128 stands for zero in the data rows.
Here are some points, each followed by its number:
[120 119 138 100 110 123 138 111 123 137 122  96 135 153 121 124 129 134
 142 114 130  97 133 128 130 125 135 127 117 107 114 126] 0
[ 79  63 113 141 219 124 148 146  94 148 155 176  77  28  37 181 199  77
 100  99 143 116 124  37  31  66  82 188 110 193 155 230] 1
[156 163 143 151  87 122 106 125 169 111  95 119 144 159 184 106  82 175
 140 146 117 143 133 148 171 171 163  80 158 103 140  52] 2
[ 89  74 115 134 204 126 148 145  96 147 152 164  89  46  49 171 188  83
 107 103 139 116 122  54  51  74  91 180 111 181 143 217] 3
[129 129 134 122 109 126 131 119 135 126 120 112 136 148 136 123 121 140
 139 126 125 119 132 134 136 134 138 117 131 113 123 113] 4
[121 115 133 115 117 123 135 119 117 129 123 108 129 140 121 128 130 133
 137 118 130 107 130 123 127 125 132 126 124 119 126 125] 5
[128 137 124 105 117 138 133 119 115 130 139 112 145 154 133 120 126 120
 130 128 125 122 128 157 142 124 123 134 114 113 107 135] 6
[146 150 135 121  92 129 120 120 142 125 118 108 149 165 165 108 101 144
 140 140 122 133 132 164 168 153 144 101 136 100 117  85] 7
[128 141 117  72 111 149 152 113  89 136 166  98 159 177 126 113 139  95
 130 128 133 116 119 193 154 109 109 153  88 101  81 160] 8
[123 125 130  94 104 130 138 112 117 132 135  97 143 163 128 116 127 127
 136 121 128 105 131 151 144 122 134 129 111 101 104 129] 9
[147 163 119 116 111 143 124 128 121 124 147 127 145 156 156 112 113 120
 127 145 126 146 123 180 163 136 122 125 121 113 105 120] 10
[166 172 144 145  75 120 104 124 171 107  94 111 152 173 195  98  75 180
 147 150 118 148 135 167 186 179 170  74 159  97 133  37] 11
[145 154 139  84  59 134 129  98 129 123 123  70 169 215 169  93  97 150
 151 132 126 105 131 197 191 148 151 104 118  69  87  83] 12
New points follow, each followed by the number of its nearest point above, looking only along the 3 directions in which the numbered points spread most.
[114 112 127 127 142 125 134 128 123 132 132 133 123 111 109 139 143 121
 126 122 131 120 126 110 110 117 121 141 124 139 130 147] 5
[142 153 132 117  88 133 123 117 136 122 121 104 150 173 163 107 103 145
 139 140 123 125 130 170 168 150 141 105 127  97 110  90] 7
[134 135 136 125 106 125 123 120 138 123 116 109 138 151 142 118 112 143
 138 128 127 120 131 139 145 142 142 111 135 110 125 102] 4
[149 160 135 128  88 129 117 123 149 117 114 112 148 169 172 106  93 153
 138 143 121 139 130 165 172 160 149  95 143 101 122  75] 7
[133 136 135  99  91 130 129 111 128 128 125  91 146 176 143 111 113 138
 143 125 131 107 133 159 156 132 142 114 120  94 106 107] 9
[154 165 131 132  96 136 114 126 143 117 120 121 147 160 171 106  97 144
 131 146 122 146 126 172 169 157 142 104 139 108 122  87] 7
[ 97  84 115 126 183 126 147 137  99 141 147 151 102  67  65 160 175  95
 112 105 139 116 123  74  68  84 100 170 113 168 137 200] 3
[113 110 117 124 154 126 136 133 112 139 142 140 115 101  98 140 152 105
 122 121 133 121 126 110 100 107 122 152 118 145 128 168] 5
[132 131 133 125 112 126 128 123 136 128 120 116 131 142 139 121 119 139
 134 130 127 123 127 137 138 135 138 120 133 116 124 114] 4
[124 147 115  68  98 151 145 107  91 135 164  92 165 189 135 106 133  98
 131 130 134 111 120 200 160 115 113 148  92  93  72 153] 8
[136 140 129 133 120 129 121 133 139 123 123 133 132 131 137 124 115 135
 128 136 126 140 126 136 139 139 134 117 138 124 134 110] 4
[106  94 118 149 187 122 136 146 117 138 141 164  94  59  79 159 167 101
 108 120 134 130 125  71  73  98 103 162 123 173 151 185] 3
[141 148 134 107  90 130 124 114 133 119 120 101 148 175 158 103 106 144
 141 134 124 121 134 166 164 147 144 108 128  96 108  94] 7
[ 95  77 123 124 178 120 146 133 105 141 140 141 101  83  65 158 172 102
 119 102 137 102 130  68  70  86 106 164 109 161 136 192] 3
[134 136 129 118 110 129 128 121 128 126 127 113 141 151 138 119 118 131
 135 132 128 129 130 150 146 134 131 119 124 113 119 114] 4
[ 95  82 122 126 181 123 145 134 106 138 143 147  99  76  67 158 172  99
 116 104 137 108 129  71  70  88 105 168 113 162 139 191] 3
[116 112 115 158 177 126 129 151 112 134 139 173 102  64  95 156 156 103
 105 128 134 148 124  85  83 106 106 156 128 173 156 173] 3
[145 149 136 132  98 127 118 123 145 119 116 116 143 168 166 112 100 151
 136 137 122 134 132 154 159 153 144 104 139 111 127  86] 7
